which system made each run
K_804, trace 1 (8 x 20)
[[-26   5   0  -2   2 -12 -25   8  19 -13  18 -13   4 -21 -16  41  30 -14
   12  19]
 [  6   0 -16 -20 -12  15  10 -12  -2  -8  -6  24  22  20  17 -42 -25   6
   13  11]
 [ 16 -19   8  15  28 -28  10  15 -15  22  -3 -17 -15 -18 -13   7  10 -12
  -23 -16]
 [-19   9  -4  10 -23  26  -9 -13  30 -12  18  13 -20   7  14  24   5 -12
   17  13]
 [  2  13  -2   1   0  -4   8  -1 -13  10 -27 -16  24  20  -3 -36 -15  21
   -8 -20]
 [ -4 -11   2  -1  15 -21 -15   9   8 -19  10 -12   2 -35  -9  34  22 -12
   -3  11]
 [  6   6  -2 -19 -21  26   9 -16   4  -9   2  33   0  16  15 -26 -15  -9
   15   2]
 [  6  -2  10  13  21 -28   8  12 -26  23   1 -27 -11   4 -16  -3   3  -2
  -11 -18]]
K_120, trace 2 (8 x 20)
[[-45   6  -5 -16  15 -33 -21  21 -13  11  20 -20  10 -28 -53  49  45   5
   15  37]
 [  5 -19 -21 -48  -1  14  -9 -16  -8   2  37  45  -2  33  37 -36 -28  11
   26  53]
 [ 14 -36  -3  18  24  -7  39  19 -16  83 -27  11 -36  -5 -18  -5   8  22
  -37 -14]
 [-26  -8 -29  67 -22  26  16 -18  24 -43  10   2 -39  -7  26  52  -4  25
    4  26]
 [ 16  30  16 -23 -23  28 -12 -28  -6 -20 -59  -3  35   1  15 -25 -21  68
  -32 -39]
 [-16  14  16 -18  17 -44 -11   9 -45 -35   4 -22  15 -58 -56  48  37   4
   -4   0]
 [  4  13  20 -76  -7  13 -48 -24 -11 -11  61  39 -15  21  25  -8  -6 -15
   34  34]
 [-11 -12   4 -13  20 -16  16  26 -29 113   5   1 -29  36 -35 -22  11  10
   -3   4]]
K_890, trace 3 (8 x 20)
[[-19 -24 -33 -16   4  -4   8   5  -4  12  22  26   3   6   0  -5  -2  10
   20  56]
 [ 18 -26 -14  10   4  16  20  -5   1  31 -23  16 -14  15  28 -25 -24  39
  -26   0]
 [-16  -4  -3  37 -15  16  22  -7   9   3 -28   4 -26 -26 -14  44  16  31
  -23  -9]
 [ -7  38  17 -12 -24  13 -23 -30 -17 -50  -5  -7   3  -5   5  18  -5  39
   -1 -13]
 [ 11  17  33 -49  15 -29 -19   4 -38   5  -3 -10  18 -22 -34  -4  16  -7
   -8 -22]
 [ -5 -15  -2 -35  19 -22  -8   7 -29  12  56  19 -19   4 -10   1   7 -27
   28  43]
 [  3 -22 -14 -11  12   7   1   7   5  67  12  10 -17  47  25 -36 -19  18
    0  22]
 [-26 -32 -38  48   0  10  30  12  25  35 -30  -1 -10  -3  -4  20   6  46
  -19  24]]
K_231, trace 4 (8 x 20)
[[ -1  16  24 -16  -7  11   9  -4 -32  64  16  17 -51  34 -20  -8   7  -2
    8 -13]
 [-38  -7 -25  24   7  -4 -13   6   9  38  17 -25 -18  33   8  20   0  53
    5  41]
 [-11 -22 -35 -17 -15  33   4  -9  33   0 -34  36  33  -7  20 -12  -9  47
  -11  32]
 [ 20 -25 -11  18   7 -10  50  -2 -31 -21 -42  17   6 -48 -18   0  -4  24
  -33 -13]
 [ 29  11  42  -2  -1   8 -18 -25 -20 -32   8  -1 -47 -25  18  37   4  11
  -26 -33]
 [-22  51  37 -44 -17  -1 -27 -12 -41  19  12  -6  -9  17 -38   6  17  18
   15 -16]
 [-25 -15 -15 -32  33 -33 -34  15 -19  31  49 -19   0  20  -2   4   6  20
   19  56]
 [ -1 -45 -33 -23   1  27  14   7  31  54   6  58  -7  11  19 -21  -4  -2
    4  47]]
K_804, trace 5 (8 x 20)
[[ 18  21  56 -13  35 -45 -36   5 -52   8  14 -54 -26 -20 -23  31  20  14
  -29 -43]
 [-44  21   0 -62 -28  22 -36 -10  18   8  45  37   3  14 -15  18  24 -19
   49  52]
 [  7 -30 -37  -2  30 -31  37  18 -45  49  -5   1  15  39  -3 -68 -34  30
    2  27]
 [ -1 -59 -18  44  28  -1  -1  21  55  30   5  -2 -41 -40  19  61  28  -4
  -33  23]
 [-17  27 -17  43 -65  66  40 -33  32 -24 -54  29   2  18  14  -9 -21  34
    0 -23]
 [ 19  32  35   4  18 -34 -22  -8 -41 -44 -35 -62  24 -29 -12  13   1  50
  -41 -53]
 [ -6  26  34 -88 -18  12 -49 -19  -2 -38  30  41  10 -39 -21  33  34 -27
   22  15]
 [ 13   2  -1 -46  12 -23  30  -1 -83  36  37  29 -13  49 -17 -66 -28  -7
   32  21]]
K_206, trace 6 (8 x 20)
[[-21  19  10  10  -2  -3 -38  -2  26 -18  13 -32  -4 -11   1  44  22   1
    3   1]
 [-12  19 -11 -33 -11  -3  -8  -2  -1 -11  -3   4  48  14 -10 -37  -7 -10
   25  10]
 [ 23 -33   0 -11  35 -30   7  16 -19  19  15   3 -10 -16  -2  -8   2 -18
  -12   8]
 [ -6  -5  -1  16 -18  32   7  -6  31  23  12  25 -38  12  15  11   3 -19
    6   3]
 [ -8  16  -8  34  -8   1  16   0  -4   6 -29 -28  11  21  -2 -16 -14  26
   -8 -20]
 [ -3 -10  -7   4  11 -11 -21  -1  20 -36  -2 -17  18 -30  13  27   7  14
  -11  13]
 [  6  15   5 -27 -18  12   9 -14  -8 -31  -4  28  20  -7  -8 -20  -5 -23
   17  -6]
 [ 19   1  25  -9  23 -28  -4   6 -33  16  18 -14 -22   0 -11  -4   4 -20
   -7 -19]]
K_231, trace 7 (8 x 20)
[[ 15  41  42  31 -31  26  13 -25 -13   4 -19 -10 -47  19   1   7  -3   3
  -14 -69]
 [-39  50  17  -2  -4 -17 -50  -4  -8 -14   5 -62  21  11 -23  30  18  37
    9  -5]
 [-10  -7  -9 -70  14 -14 -41   2   3 -15  30  14  45  -5   1 -15   4  -7
   27  49]
 [ 19 -44 -17 -11  24 -17  38  23 -14  48  13  37 -11   0 -12 -35  -3 -45
    6  19]
 [  4 -22 -13  66  -6  22  28  -1  29  28   3   3 -59  20  31  13  -9  -5
  -12  -4]
 [-22  31  -6  30 -39  39   7 -19  27 -16 -52 -13  21  11   6   1  -8  49
  -12 -25]
 [ -1  11   2 -12   9 -28 -13  -4 -17 -62 -26 -29  51 -47 -18  13   7  28
  -17  -6]
 [ 31   2  37 -60  14 -15 -26  -9 -26 -31  32  22  -7 -34  -4   7  11 -43
    3  -9]]
K_206, trace 8 (8 x 20)
[[ -6  -6 -20  50   5 -10   7   4  11  -5  20 -27 -17  30  23  -4 -17 -12
   12   7]
 [  8 -10  -7   2  -2  15 -10   1  50  -1 -36  -5  32 -10  21 -11  -2   2
  -22 -13]
 [ -1   4 -11  26  -7 -16  31   0 -14 -50  -8  -5  14 -26 -19   5   2 -28
    8  -9]
 [ 32   9  31 -25   8  -2 -35 -10   5 -23  23  -8  -4   4  32 -10 -11 -30
   -1 -22]
 [-13  14  17  -9  -2  -7   2  20  11  36  -4  -4   8  -3 -42   0  32 -50
   11 -22]
 [ -9 -11 -20  23  18 -21  -5  14   7   9  43 -24 -11  39  20 -12 -13 -25
   26  30]
 [ 11 -31 -18   3   5  19   6  10  53  37 -34  12  21  -2  21 -24  -3  -2
  -22  -1]
 [ -3 -10 -26  63  -9  -5  52  -2  -5 -43 -17  -4  -5 -19  -7  12  -7  -9
   -3  -6]]
K_331, trace 9 (8 x 20)
[[-25   0 -26  25 -31  32  27  -6  36   2 -21  25   5   4  -4   2   4  -5
   12  11]
 [ 21  -1  -4  19   6  -7   7 -10 -12 -32 -29 -21  18  -4  21 -19 -25  33
  -24 -22]
 [  2   8  29 -21  -4   3 -24  -5  13 -12  -6   4  -3 -42 -17  40  30 -13
  -12 -18]
 [-10  32   5 -16 -15  -9   5 -17 -47 -34  29   5  -5  18 -14 -11 -10 -10
   35   5]
 [  8 -14  13 -26  36 -28 -31  18  -8  52  32 -21 -11  20   6 -10   5  -7
   -3  10]
 [-32 -16 -32  22 -13  15  23  12  33  39   5  21  -6  15 -12   2  12 -18
   22  35]
 [ 16 -22 -29  36   2  10  25  -4  15  -9 -33  -7  17  15  38 -34 -35  30
  -21  -4]
 [ 10  -2  18  10  -7  16  -3  -3  31 -11 -47  -1   6 -49  -8  33  22   6
  -39 -36]]
K_890, trace 10 (8 x 20)
[[-34  12 -12  32 -16  -6  11   0   5 -42  12  -7  -7 -27 -31  51  26 -20
   22  15]
 [ 25  26  24 -41  -2   5 -41 -19  -1 -27   9 -11  23  27  37 -39 -28   1
    5 -19]
 [ -4 -15   3  -1  22 -35  21  33  -9  41  -6  -3   9 -24 -51  -2  33 -48
   -1  -9]
 [-10 -14 -26  10  -4   9  -9 -10  16 -24  53  11 -22  30  45   0 -20 -11
   32  49]
 [ 12  -3   3   9  -3  16   9   9  29  58 -51  -8  16  21   6 -39  -8  12
  -29 -38]
 [-31 -11 -31  54  -7  -8  26   4  11 -46  -5 -11   0 -37 -17  50  18   2
    2  22]
 [ 28  30  30 -33 -21  29 -32 -32  10 -44  -9   7  15   7  41 -23 -23   5
   -6 -33]
 [ -4  14  22   3  13 -39  21  23 -35  18  -9 -17   6 -25 -65   4  32 -49
    1 -35]]
K_331, trace 11 (8 x 20)
[[-11   1 -18 -47   1  -9   9 -15 -57 -16 -34  17  39 -24 -27 -10  -7  95
  -15  27]
 [ 26 -39  11 -45  27 -10  10  -7 -48   9  21  50 -47 -47  -4  32  12  25
  -25  27]
 [ -3  10  16  -7 -23  34  22 -26 -32  43  24  44 -79  35  -1  11  -5  24
   10   5]
 [-28   5 -11  18   5   2 -10  -5 -15  53  -4 -28 -27  39   7  13  -6  90
  -15  19]
 [-30 -23 -32 -20  -9  27  -4  -6  26  20 -31  31  18 -22  -1  20  10  76
  -17  44]
 [ 21 -19 -14 -10  -9  15  47 -24 -43 -21 -39  48  -4 -32  -5  -8 -17  56
  -28   2]
 [ 25  -1  38 -10   5   6  -7 -24 -36  -2   7  12 -63 -26   9  43   7  38
  -33 -19]
 [-33  42  22 -29 -28  21 -19 -26 -32  14  23  13 -37  23 -20  29  12  44
   20  12]]
K_120, trace 12 (8 x 20)
[[ -8 -15   0 -35   2  28 -43 -16  23  38  36  22 -39  28  47  16  -7  46
    1  45]
 [-30  -8 -29  16 -11  10  48   5 -22  60 -43  17  -2   9 -39  -4   6  68
  -13  16]
 [  5 -33 -30  32  15  -4   7 -17 -11 -54   7  -1 -22 -28  40  37 -18  61
  -23  37]
 [ 13  19  30 -42 -33  46  -4 -34  -5  -3 -51  44  -1 -33  -6  12   8  51
  -33 -33]
 [-25  38  20  -4   5 -36  -6 -11 -79 -31  27 -32 -23 -14 -45  41  16  35
   12   6]
 [ -6  -4  16 -82  13  11 -77 -11  14  28  45  16  -7  17  32  10   8  31
    7  45]
 [-31 -14 -29 -11   0  -5  49  17 -41  83  -9  36 -12  18 -55 -17  13  29
   11  35]
 [  9 -58 -40  48  26  -1  17  -6   4  -6  27   4 -54   5  60  23 -30  48
  -18  52]]

runs to name
trace 13 (2 x 20)
[[-24  21 -10  -7 -14   2   8  -1 -15  23 -12  -4  18  30 -22 -26  -6  19
   16   5]
 [  5 -35 -17   8  34 -28  -5  14   3   0  11 -14   4 -13  12   6  -1   8
  -11  27]]
  K_120
trace 14 (2 x 20)
[[-21 -38 -48  -9  18  -6 -12  24  51  16 -33  -6  65 -14  10 -13   1  34
  -15  44]
 [ 19 -28 -33  20 -22  28  63 -17   1 -45 -43  55  13 -33  15 -17 -23   9
  -16   3]]
  K_890
trace 15 (2 x 20)
[[-27  28  16  11 -42  50  -5 -31   8  17   5  20 -60  16   3  48  11  47
    0  -3]
 [-31  26 -10  -1  -1  -9 -18 -11 -32  -3 -19 -40  21  19  -9   4  -9  96
   -6  14]]
  K_120
trace 16 (2 x 20)
[[  0 -16 -23  37  -2   2  16   8  40 -22 -12  -5  16  -9  13  -4  -3 -34
    2  -1]
 [ 12  11   3  27 -16  15   8  -9  29 -34 -15  -4   7  -1  16  -8  -8 -34
    0 -30]]
  K_890
trace 17 (2 x 20)
[[ -9  51  24  37 -27  -4  20 -14 -31 -34  20 -21 -32  22 -22   5   0 -45
   29 -40]
 [ -7  29  21 -19  15 -17 -67   7  22  13  24 -61  23  42  21 -17  -3  -6
   10 -10]]
  K_231
trace 18 (2 x 20)
[[ -3 -14  -9  12  13  -7   0  15  17  47  12 -12 -10  32  11 -18  -3 -14
    4   7]
 [-23 -17 -33  34  -7  11  10   6  39   9 -15  -5   9   6  11   7   0  14
   -1  21]]
  K_890
trace 19 (2 x 20)
[[  3 -37 -27   7  13  -2   2   5  22   2  28  15 -13   1  29   3  -8 -10
    7  42]
 [  8 -13  -9  33  -9  21  32   3  23  32 -35  10 -10   7   6 -17  -6  -2
  -18 -23]]
  K_804
trace 20 (2 x 20)
[[-65  40  -5  14 -21  -4  -9  -5 -16  -1  -1 -28  -1  -3 -52  54  31  49
   18  20]
 [  1 -11 -19 -59  16  -5 -40 -14 -18 -21  19   7  33  13  33 -24 -26  58
    6  53]]
  K_120
trace 21 (2 x 20)
[[  7  26  31 -14 -14  -3   6   3  -7  -5  25  12 -13   0 -27  -8  16 -88
   30 -29]
 [ -6  13  -1   6  15 -26 -19   9  -9   4  56 -34  -8  57  17 -28 -17 -39
   37  13]]
  K_804
trace 22 (2 x 20)
[[ 36 -17  -9  37  16 -20  18  -8 -16 -66   5 -17  -1  -9  37 -16 -33 -13
  -11 -12]
 [ 24  18  48 -17 -10  20 -27  -3  37  12  -7   4 -10 -12   1   8  21 -56
  -11 -53]]
  K_804
trace 23 (2 x 20)
[[  6  -3  17   4  15   3 -20 -11 -17  34  -6 -21 -42   7  19  26  -4  77
  -39  -8]
 [-46  19  -2 -21 -29  27  -8  -8  10  19 -24  19   6 -19 -36  39  33  47
    1  16]]
  K_804
trace 24 (2 x 20)
[[ 13   0  13  16   1   0   9 -20 -32 -29  28   7 -53  -5  15  24 -10   6
    0   0]
 [ -7  34  33 -28 -19  24 -31 -11  12  26 -16  -4   0  13  -5   2  11  18
   -8 -29]]
  K_206
trace 25 (2 x 20)
[[  5 -31 -32  -4   0  -2  50 -12 -41 -23  38  58 -29  -2   3 -12 -18 -15
   27  49]
 [ 37 -23  18  15  15  14   9   2   7  70 -26  -1 -40  24  32 -22 -17  23
  -45 -36]]
  K_231
trace 26 (2 x 20)
[[ 17 -23  -7 -17  17 -11   9  17  12  24 -39   2  43 -18  -9 -32   0  -2
  -23 -11]
 [  4 -10  -9  28  -3  -8  31  -1  -7 -36  17  12 -21 -24  -8  19   5 -43
   14   4]]
  K_120
trace 27 (2 x 20)
[[ 15 -40 -37  12  17 -15  65  10 -46  25 -27  28   3  -4 -13 -40 -22  32
  -15  15]
 [ 11 -30  10  36  11  13  -9  -6  27   8  10   0 -65 -28  33  62  13  18
  -35   0]]
  K_804
trace 28 (2 x 20)
[[ 21   8   8 -15   2 -12  24  -4 -46  -1  18  16  -9  22  -7 -43 -21 -31
   19 -11]
 [  9 -19  21   3  23  -7 -22  16  22  58  13 -15 -39   1   8  22  20 -10
  -21  -9]]
  K_206
trace 29 (2 x 20)
[[  6 -21  -1  -7  -5  33  -5 -16  18  18 -13  28 -26 -12  25  22   1  44
  -27   9]
 [-17  29   5  13 -27  14  26 -18 -33  -6 -31   2  -9  -6 -31  13   4  48
   -7 -18]]
  K_890
trace 30 (2 x 20)
[[-10   4 -37 -28   3 -20   9  -2 -27 -45 -20  -4  78   4  -6 -52 -28  35
   17  29]
 [ 47 -51  16 -28  42 -24   3  20  -3  20   0  24 -13 -55  -1   5  17 -38
  -34  -9]]
  K_331
trace 31 (2 x 20)
[[-26 -31 -29  48  -3  20   4  17  77  28 -38  -9   8 -21   7  34  22  16
  -27  10]
 [ -3  12 -36  41 -28  10  38 -21  -6 -93 -22  -2  35  -1  20 -21 -36  12
   14   3]]
  K_206
trace 32 (2 x 20)
[[ 11  -4  21 -55  -9  10   0   7  10  17  23  57  -5 -23 -28  -2  31 -88
   24  -2]
 [ -3  -2 -14  50  14 -29  34  11 -39  27  40 -25 -42  59   2 -30 -25 -24
   26   5]]
  K_231
trace 33 (2 x 20)
[[-23   8 -29  12 -33  27  -8 -16  45 -53  36  19   7  18  34   5 -10 -38
   47  40]
 [ 40  -4   8   5  19 -16  17  14  -6  25 -42 -24  36  19   8 -70 -27 -13
  -26 -51]]
  K_804
